Here is a table of points, one per row:
[   0 -123   46  -11   17  -19  -31   33   16  -29  -49  -20   28  -30
   -3   30   40   25   85   44  -26   13   12  -10   24  -46    7   21
  -26  -35  -53   22  -22  -28  -75  -54  -13   32   47   64   16   88
  -26   70   -4   13  -54  -10]
[  9 127 119  32  58  -3  -1 -12  -7 -65 -22  -5 -14 -40 -33  22 -22  10
 -29 -45   7 -20 -23   3 -34 -23 -18 -25  -1 -66  28  29  13  -3 -28 -61
 -37  63  39 -32 -20  11  41 -10  28  22  -2  -7]
[ -7  19 -65 -42 -10 -84  24 -55  15 -92  50  37 -16 -39  37   0 -48  19
   8   6 -43   8 -75 -33  19 -43  13  12  -5  63  83 -56  52 -21 -13  61
  10  18  90  65  44   8 -22 -10 -22 -11  32  16]
[-33 -32 -12  20 -57 -29  14  12  48 -36  44  74  65   1  -8 -16  75   2
  27 -45  22  37  71   8  11 -50 -22 -78 -11 -28 -30 -17  57 -25   3 -32
  57  70 -83  22 -12 -45  27 -34  27 -57 -11 -43]
[-66  42  -3   4 -59   4  39  21  44  -4 -82 -59  -7  86  71  46  13  24
 -16  -6   8  32 -74  -5 -49  44 -37 -31 -33  21 -52  14  -6  43 -68  89
  17  28 -23  27 -26  21 -16 -48  -5 -19  10  75]
[ 14 -54   3  46  71  76 -51 -15  60 -31 -12  60 -64   6 -31  52  39 -60
 -49 -17 -17  19  29 -71 -50 -21  58 -22 -28  52  20 -44  10  44 -56 -52
  -2 -80 -36  33  15 -16   3  46  26 -59 -28  44]
[ 15 -54  24 -12  15  23   7 -58  -8   7  -3 -63 -38  35 -94 -17  52 -79
   3  45 -22  63  10  -7 -25  43  -9 -11 -17 -19  28 -68  33 -14  10  14
  12  33 -41  10  97  58  68 -37 -10   4 -16 -44]
[-52 101 -15 -45 -34 -29 -51  81  -5   9   5 -25  44  59  26  43  12   9
 -19  32 -13  15  27 -11 -11 -51  32  13  -4 -17  72  17 -36  28 -34 -40
  28 -43  43 -71  72 -49  81  58 -14   0   8 -63]
[  -2   11   62  -50   -8  -36  -96  -59   17   22  -28   -6   36   -5
   13   45  -58   76   25  -10  -24   11   56   21  -37  -81  -65   31
   21   40  -54 -102   12  -18   49   56  -46    4    2   -9    6  -15
    5  -13  -14   11   73   69]
[ -90  -29   21   -7   49   54  -40  -26   12   33   67   63  -12  -28
   17   52   10   57  -21   52   47  -81 -101   43   48   50  -37   15
   -6  -47   -8   -8   -2  -37   22  -17   43    1  -78  -25   47  -26
  -30  -11  -12  -63  -14  -16]
[ -10   11  -47   33  -42   -9   19  -63    7  -10   21    8  -36  -42
   12   -9   10   32  -40   25   -4  -21   71   43  -31   11   72   -8
  -15   -5 -122  -13  -26   41    5   -8   18   16  -25  -28    1  127
   23   80  -15  -27   11  -17]
[ -29   67   -5  -29   69   54   -8   37    4   16  -39  -23   10   25
   28  -60  -30   18   -7    7   -6    7   39   10   30  -62    6  -17
  -17   24  104  -29  -22 -127   11   51   32  -24  -53   27  -88   88
  -39  -19  -21   36  -27    6]
[  11  -43  -42   72  -35    9  -14  -11   -8   13   56 -107  -40   20
  -12   29   57  112    0   -4   16  -18   14   11  -40   16  -29  -16
   38   39    3   12   73 -127  -24  -42   -3  -32   44  -21    8   26
    3   -4   54   -1  -42   -7]
[   0  -35 -109   21   50   65  -40   31  -12  -43   16  -46  -34  -34
  -29   13  -10   14   26  -41  -25   30   47   10   54   34  -54   89
    8  -35   23   64  -14   54   15   24  -13   31   -3   -9  -66  -17
   48  -13   -2  -15   93    9]
[-51 -83  50 -10 -34  63  41 -14  -5 -24 -25   3  58   7  49 -15 -75   4
  25 -57  28 -10   9 -21 -17  99  33 -52 -24  -2  57 -40 -41  -7  37 -53
  -1   6 112 -54 -15 -21  60  20 -10  30  41 -21]
[  -8  -16   55   19  -13   -9   38  -16  -22  -23    0  -55    1  -76
   40   71  -14  -47   38   49   23    5   62   -2   15  -13   18  -12
   28   28   45   29   -9   82   30   78   -4  -59  -35  -41  -34  -17
  -22 -120  -27  -27  -84  -40]
[  28  -59   63   -6  -64  -77   80   16    1   27    6   16 -117    9
    9    5   31  -44  -66  -31   21  -16    0   16    2  -32  -68   58
   29  -25   73   56  -84  -43   46  -25   10  -34  -31   26  -13  -30
   16   36   -3   39   50   28]
[  5   1  48   8 -16 -75 -45  28  11  -5  59  23 112   5  22 -15 -27 -32
 -95  -5 -26  31 -72 -62  10  30 -40  37  21  59 -27   6  56   9  11  28
 -29 -37 -47   4 -58  95  31  10 -31  38  33   9]
[  52  -17  -39   19  -36   16  -21   23    7   46  -11  -67  -14   23
   14  -10  -11 -115   68  -15   15  -67  -72    3   29  -64   73  -12
   37    7   45   20   40    8   56  -10  -36   83  -48  -74    0   22
   -3   31   -2  -50   16   48]
[  65   25    7  -25   -2   43   33   27  -42   -8  -13   38    8  -28
   38   -6  -32  -25  -19    5  -30    4   18  -76    7   45   11   15
   11   14  -95   43  -39 -127   10  119    4   43  -32  -10   38  -91
   14   59   17  -46  -58    9]
[ 15  -4  -2  30 -60 -27 -86  38  17  19 -13 127 -30  15   2 -76   5 -31
  29 -27 -22 -11  34  98 -34  78  32  66  -2  -8  51  39  -3 -22 -23  21
 -26  -5  51 -39  38  -4 -39 -93 -16  -2 -31  13]
[  48  -10    2  -50  -39  -29   28   18  -46   10  -36  109  -44   40
 -102  -18   -9  121   46   37   19   -8  -25  -11   27   36   14  -34
   44  -15   39   10   18   74  -24   26  -31  -27  -26  -20  -81   -9
   21   40    2  -50   12  -11]
[ 15  11  32  -5 -24  37 -50   0 -53  44  59 -26 -24   1  61 -51  23 -42
  73 -24  -1 -30 -52  35  44 -14  29 -43  46  10 -67   0 -52  62 -50  34
 -12 -29 -37 101  -6 -26  44 -27  55  55  21 -39]
[ 15  92 -38 -12   8  -9  19 -49  25  78  33 -15  47 -10  -1 -31  -2 -20
  44  19  14 -20   6 -63 -34  29 -48  10  -3 -35  46  19 -50  28  24 -68
 -17  -9  99  69 -38  -5  45 -23 -12 -85 -46  33]
[  74   -8  -17  -15  -61   75   -6    5   -1  -13   79   15   20   27
  -51   43  -14  -11  -46   74   -2  -20    6  -32    4  -22  -49  -24
  -17  -30   -6  -13  -64   40  -18  -20   60   44   20  -45    9   25
 -118  -62   53   40   50  -11]
[-29  37 -38  10  -1  15  61   7 -10 -53 -30  30  -5  11 -15  13  16 -60
 127 -13 -26   2   1  15 -44  21 -71  44 -31  24 -47 -26  51  23  48 -83
  14 -79 -51  19  30  39 -42  67  28  48 -40 -23]
[  48   26  -56  -15   10  -28   16  -60  -19    8  -39  -23   88  -41
   17   32  -45   33    7    0    0   41  -19   34  -18   53   45  -38
  -35   29   44   44  -13  -45  -59  -36   -8  -24 -122   38   14  -46
  -25   -8  -38   69   65   34]
[-36 -16 -63  63  15  23  35 -34  29   0 -21  50  49  -5 -50 -13  69 -10
 -13   6  30  -4 -15 -36  25 -79  29 -31  12 -79 -52  -6   6 -40  36  57
 -31 -79  33 -35  50   6  -1 -14  24 112  -7  14]
[-14  11  33  -9  84 -80  41  50  -5  -8   0 -78   3  31 -51 -37   3  18
 -14 -48  11 -34  26 -23  23  57 113  65   0 -29 -58 -10 -17  -1  46   5
  -4 -29  14  18  12 -19 -80 -37  26 -99  80 -20]
[  30   25   21  -18   29   20    5   -1  -20   14  -22   20  -15   15
    4   28  -22  -66  -38   20   28   63  -43   74   34  -32   28    2
  -10   14 -107   -9   15  -61   10  -72   19  -25  127  -19  -82  -59
   40  -21  -62  -32   -3  -29]
[ -34    3   15   28  -34    6  -23  -32  -54   -2  -53  -48   49  -42
  -16  -48   30  -22 -114   24   -5   -2   10   65   16   -1  -28  -11
  -19   16   74  -25   29   83   18   65    9   42   34   56  -11  -82
  -64  103   29  -17  -44   24]
[-28 -51 -32 -27 127 -70  22  15   0  47  38   2 -44  39   1 -43 -26 -16
  21  -8  12 -37  37  -2 -48  11 -18 -22  17  16 -38  24  18  66 -41  11
  17  79  17 -50 -42 -72 -22  32 -22 104 -33   4]
[ 45   1 -17 -16  -2  32  40  63   3  52 -36 -14 -64 -33  36 -56 -40 109
 -70 -50  -7  21 -15 -25  51 -22 -22   9  -6  18 -16  19  16  99  27 -66
 -37  21  -5   1  95   6 -20 -48 -27  41 -54 -32]
These points spread out most along one direction. Take the direction at right angles to it along which they spread out most. Go by this last direction. How many in every 100 of the points above lie lower along it than each point below? Answers are rounded to whole numbers. More than half of the points above lie lower than the first one.
[   0 -123   46  -11   17  -19  -31   33   16  -29  -49  -20   28  -30
   -3   30   40   25   85   44  -26   13   12  -10   24  -46    7   21
  -26  -35  -53   22  -22  -28  -75  -54  -13   32   47   64   16   88
  -26   70   -4   13  -54  -10] 61
[  5   1  48   8 -16 -75 -45  28  11  -5  59  23 112   5  22 -15 -27 -32
 -95  -5 -26  31 -72 -62  10  30 -40  37  21  59 -27   6  56   9  11  28
 -29 -37 -47   4 -58  95  31  10 -31  38  33   9] 97
[  -8  -16   55   19  -13   -9   38  -16  -22  -23    0  -55    1  -76
   40   71  -14  -47   38   49   23    5   62   -2   15  -13   18  -12
   28   28   45   29   -9   82   30   78   -4  -59  -35  -41  -34  -17
  -22 -120  -27  -27  -84  -40] 45
[  65   25    7  -25   -2   43   33   27  -42   -8  -13   38    8  -28
   38   -6  -32  -25  -19    5  -30    4   18  -76    7   45   11   15
   11   14  -95   43  -39 -127   10  119    4   43  -32  -10   38  -91
   14   59   17  -46  -58    9] 76
[-52 101 -15 -45 -34 -29 -51  81  -5   9   5 -25  44  59  26  43  12   9
 -19  32 -13  15  27 -11 -11 -51  32  13  -4 -17  72  17 -36  28 -34 -40
  28 -43  43 -71  72 -49  81  58 -14   0   8 -63] 30
[ 15  11  32  -5 -24  37 -50   0 -53  44  59 -26 -24   1  61 -51  23 -42
  73 -24  -1 -30 -52  35  44 -14  29 -43  46  10 -67   0 -52  62 -50  34
 -12 -29 -37 101  -6 -26  44 -27  55  55  21 -39] 42
[ -10   11  -47   33  -42   -9   19  -63    7  -10   21    8  -36  -42
   12   -9   10   32  -40   25   -4  -21   71   43  -31   11   72   -8
  -15   -5 -122  -13  -26   41    5   -8   18   16  -25  -28    1  127
   23   80  -15  -27   11  -17] 58
[-33 -32 -12  20 -57 -29  14  12  48 -36  44  74  65   1  -8 -16  75   2
  27 -45  22  37  71   8  11 -50 -22 -78 -11 -28 -30 -17  57 -25   3 -32
  57  70 -83  22 -12 -45  27 -34  27 -57 -11 -43] 73
[  30   25   21  -18   29   20    5   -1  -20   14  -22   20  -15   15
    4   28  -22  -66  -38   20   28   63  -43   74   34  -32   28    2
  -10   14 -107   -9   15  -61   10  -72   19  -25  127  -19  -82  -59
   40  -21  -62  -32   -3  -29] 24
[-14  11  33  -9  84 -80  41  50  -5  -8   0 -78   3  31 -51 -37   3  18
 -14 -48  11 -34  26 -23  23  57 113  65   0 -29 -58 -10 -17  -1  46   5
  -4 -29  14  18  12 -19 -80 -37  26 -99  80 -20] 15
[ 15  -4  -2  30 -60 -27 -86  38  17  19 -13 127 -30  15   2 -76   5 -31
  29 -27 -22 -11  34  98 -34  78  32  66  -2  -8  51  39  -3 -22 -23  21
 -26  -5  51 -39  38  -4 -39 -93 -16  -2 -31  13] 3
